In the data rows, zero lies at 4.5, halfway between 4 and 5.
Here are some numbered points:
[4 4 6 4 4 3 4 5 4 5 2 3] 0
[5 4 5 4 5 4 2 5 7 5 5 6] 1
[2 7 5 5 3 2 5 3 5 6 0 2] 2
[9 5 8 2 8 5 7 5 4 0 8 9] 3
[6 4 3 5 6 5 5 5 5 6 6 5] 4
[4 4 4 5 4 4 7 3 5 3 4 4] 5
[4 5 5 3 5 5 4 3 7 7 3 6] 6
[8 7 5 4 6 7 7 6 1 3 8 7] 7
[5 6 5 4 3 4 2 4 5 8 1 2] 8
[0 2 3 5 4 4 9 1 4 0 6 5] 9
[6 6 3 4 6 6 5 4 6 6 6 7] 10
[7 4 4 4 4 5 4 6 3 4 7 5] 11
[4 6 4 6 3 2 4 3 6 6 2 3] 12
[3 3 3 5 5 4 5 5 4 5 4 3] 13
[5 4 5 4 5 5 6 4 5 2 6 6] 14
[2 4 4 5 5 2 3 4 7 8 1 3] 15
[4 6 3 5 4 6 8 3 4 1 8 7] 16
[2 7 3 4 6 6 7 2 5 8 2 5] 17
[9 6 5 5 5 5 5 7 2 5 5 4] 18
[6 5 6 5 3 4 3 6 4 2 6 5] 19
[6 5 5 5 5 3 5 6 5 5 4 5] 20
[1 3 6 5 1 4 2 4 0 3 4 0] 21
[7 5 6 5 7 2 3 6 9 6 3 7] 22
[6 5 3 5 5 5 6 4 5 5 6 6] 23
[4 5 3 5 3 6 3 5 1 7 5 2] 24
[4 5 6 4 5 5 2 5 5 6 3 5] 25
[0 4 3 4 4 7 7 3 2 5 4 3] 26
[4 6 3 6 2 5 8 2 4 0 8 7] 27
[4 6 7 5 3 2 3 4 6 1 5 7] 28
[6 4 4 4 5 5 3 6 4 6 5 4] 29
[6 5 7 5 1 3 2 6 3 3 2 2] 30
[5 6 4 7 5 3 3 6 6 5 5 6] 31
[6 5 7 6 2 1 0 6 7 6 1 3] 32
[5 6 4 5 2 4 2 4 5 8 2 2] 33
[8 6 4 6 5 4 5 6 6 4 5 7] 34
[5 5 6 6 5 2 3 5 6 3 5 6] 35
[6 7 5 4 2 4 1 4 6 9 0 2] 36
[5 5 2 5 4 7 4 4 3 7 6 4] 37
[2 4 4 4 3 6 5 4 3 5 4 2] 38
[6 3 5 2 5 7 3 7 2 8 4 2] 39
[5 5 5 4 5 5 5 4 4 4 5 6] 40
[5 2 6 5 5 5 2 6 3 3 6 4] 41
[8 4 3 5 6 4 6 5 7 4 7 7] 42
[2 3 4 5 2 3 3 3 5 3 4 2] 43
[4 4 4 5 6 5 6 5 3 5 4 4] 44
[4 3 4 2 5 7 4 4 5 7 5 4] 45
[5 5 7 4 5 5 2 6 5 6 3 5] 46
[3 6 4 5 5 5 5 5 4 6 3 4] 47
[8 3 3 6 7 4 5 7 7 4 8 6] 48
[7 5 3 7 3 5 3 7 5 3 9 6] 49
[7 5 5 4 6 5 5 5 5 4 6 6] 50
[3 4 5 3 4 5 3 5 3 7 3 2] 51
[1 2 0 3 6 8 9 3 1 5 4 1] 52
[5 4 4 4 6 5 6 4 6 4 6 6] 53
[2 3 3 4 5 6 8 3 4 4 5 4] 54
[6 5 5 5 6 3 4 5 6 5 4 5] 55
[2 6 8 4 4 3 5 3 4 2 2 5] 56
[8 4 5 4 4 6 4 6 2 4 7 5] 57
[2 6 3 5 5 4 8 2 5 4 5 5] 58
[5 6 3 4 3 4 4 3 6 5 4 5] 59
[4 6 6 4 5 4 4 4 5 5 3 5] 60
[0 3 3 3 4 8 8 2 1 5 4 3] 61
[3 2 3 4 4 6 5 4 3 6 4 1] 62
[6 4 4 5 4 3 5 5 6 3 6 5] 63
[5 6 4 4 2 4 4 3 6 6 4 4] 64
[3 5 4 3 6 5 7 3 5 4 4 5] 65
[3 4 4 5 6 5 6 5 3 5 4 3] 66
[4 5 3 5 3 6 3 5 2 7 5 2] 67
[4 3 4 5 4 4 4 5 2 4 5 2] 68
[4 3 4 4 4 5 5 4 4 3 6 4] 69
[0 2 7 4 1 2 3 2 2 2 0 0] 70
[5 5 5 4 4 5 3 5 3 4 5 4] 71
[4 9 6 4 2 0 4 2 9 6 0 6] 72
[4 5 8 5 3 2 3 4 6 0 5 7] 73
[3 2 2 6 4 5 6 5 4 5 4 2] 74
[2 5 4 3 6 6 5 4 3 6 4 4] 75
[5 6 6 5 5 4 6 5 5 3 4 6] 76
[7 3 4 5 5 5 4 5 6 3 8 7] 77
[6 5 4 5 5 6 5 5 2 5 5 3] 78
[5 5 3 3 7 6 7 3 6 7 3 6] 79
[9 3 6 4 7 8 0 8 4 5 9 9] 80
[5 6 5 5 5 5 4 6 5 7 4 5] 81
[3 3 5 3 5 6 4 4 3 4 5 4] 82
[5 4 5 5 5 3 3 5 6 5 4 4] 83
[4 3 4 4 7 3 5 3 7 5 3 5] 84
[8 3 3 6 6 4 6 6 6 3 8 7] 85
[3 3 5 4 8 5 3 6 4 7 3 3] 86
[4 4 3 4 3 7 6 3 3 4 5 4] 87
[3 1 3 5 4 3 3 3 7 3 6 3] 88
[6 4 6 4 6 5 6 4 4 2 6 7] 89
[5 5 3 6 5 2 6 3 7 4 4 5] 90
[4 4 4 5 4 5 5 4 4 4 5 5] 91
[6 6 6 5 6 3 5 6 6 4 3 6] 92
[8 6 8 4 6 4 4 6 4 2 6 7] 93
[3 3 6 4 5 3 3 4 7 5 3 4] 94
[4 4 4 5 5 5 3 5 5 7 4 3] 95
[5 6 4 4 7 5 5 4 7 7 3 6] 96
[5 0 3 4 3 8 2 8 0 5 8 1] 97
[4 4 5 4 4 4 5 4 4 3 4 3] 98
[4 5 2 5 4 6 7 3 5 4 6 6] 99
[9 5 8 2 9 6 8 5 3 0 7 9] 100
New points follow, each followed by the number of its nearest point above by angle.
[8 4 3 5 7 5 6 5 8 4 8 9] 42
[2 8 3 4 7 6 8 1 7 8 3 7] 17
[7 5 6 5 2 4 3 6 5 2 6 5] 19
[7 6 7 4 5 4 4 6 4 2 5 6] 93
[7 6 5 4 5 6 6 5 2 3 7 6] 7
[4 3 5 4 6 5 3 6 4 7 3 3] 86
[4 2 4 5 4 6 4 6 3 5 5 3] 97
[3 5 5 4 4 4 3 4 6 6 3 4] 15
[5 6 5 5 5 5 6 5 5 3 5 6] 76
[4 4 5 4 5 5 5 5 5 5 4 4] 86
[5 6 4 4 6 5 5 4 6 6 3 6] 96
[7 4 3 8 1 0 3 6 6 2 6 3] 63
[3 3 7 3 4 3 3 5 3 5 1 1] 0
[2 3 2 3 6 7 8 4 2 5 5 3] 52
[2 3 5 5 2 5 3 4 1 3 4 1] 21
[3 6 7 4 4 3 5 4 4 2 3 5] 56
[4 4 5 4 5 5 3 5 5 6 4 5] 25
[2 7 5 4 6 4 6 2 5 6 2 6] 17
[5 3 3 4 5 4 5 3 7 5 3 4] 84
[3 4 4 3 6 4 7 3 5 5 3 4] 65
[5 4 6 5 6 3 4 5 7 2 5 7] 35
[4 4 5 3 4 5 3 6 4 7 3 3] 51
[3 3 5 4 5 3 3 3 8 5 3 5] 94
[4 9 4 4 6 9 7 4 0 5 7 5] 7
[4 4 5 4 5 3 5 3 7 5 3 6] 84
[1 3 4 5 3 4 7 2 4 2 4 4] 9
[5 4 4 3 5 5 6 3 6 4 5 6] 53
[6 3 2 4 7 7 6 6 5 5 7 6] 4
[3 3 3 4 5 6 7 3 4 4 5 4] 54
[3 3 3 4 5 6 7 4 3 5 5 3] 52
[4 5 5 4 6 4 5 4 6 4 5 7] 53
[2 1 3 7 2 3 5 5 1 1 7 1] 68
[6 6 3 5 5 5 7 4 6 4 6 7] 23
[5 4 4 3 6 5 6 4 6 5 5 6] 53
[7 4 6 4 3 5 1 6 3 5 6 4] 71
[2 4 4 5 4 4 7 3 4 2 5 4] 9
[5 3 6 5 7 5 3 6 5 4 6 6] 80
[6 4 6 3 6 5 4 6 4 5 5 5] 80
[0 5 4 3 6 6 6 3 3 7 3 4] 75
[4 2 3 6 4 4 5 6 3 3 6 2] 68
[1 3 5 4 3 4 4 3 3 3 3 2] 70
[2 7 6 5 3 2 5 3 5 5 0 2] 2
[7 6 7 4 5 4 4 6 3 2 5 6] 93
[3 4 5 4 3 6 4 5 1 3 5 3] 21
[4 2 4 4 3 5 6 3 4 3 6 4] 69
[4 3 4 4 5 3 5 3 9 5 4 7] 84
[4 3 4 6 3 4 5 5 2 2 6 2] 68
[9 6 5 5 5 5 4 8 2 5 5 4] 18
[1 7 5 2 8 4 9 2 5 3 3 7] 65
[7 5 3 6 4 4 3 7 5 4 8 6] 49
[6 2 4 2 5 7 3 7 2 9 4 3] 39
[6 5 6 5 1 1 2 4 8 4 2 3] 32
[3 5 6 5 4 4 5 4 4 2 4 4] 56
[4 2 5 6 5 3 2 6 4 5 5 3] 41
[5 4 4 5 5 3 2 5 6 5 4 4] 83
[3 4 4 3 6 5 7 4 5 5 3 4] 65
[5 4 4 3 6 5 6 4 5 4 6 6] 53
[0 1 6 4 0 5 2 4 0 2 4 0] 21
[5 4 5 5 4 4 4 5 4 4 4 4] 30
[7 5 5 5 4 4 1 6 7 6 5 6] 1
[6 7 5 4 3 7 2 5 5 8 4 6] 81
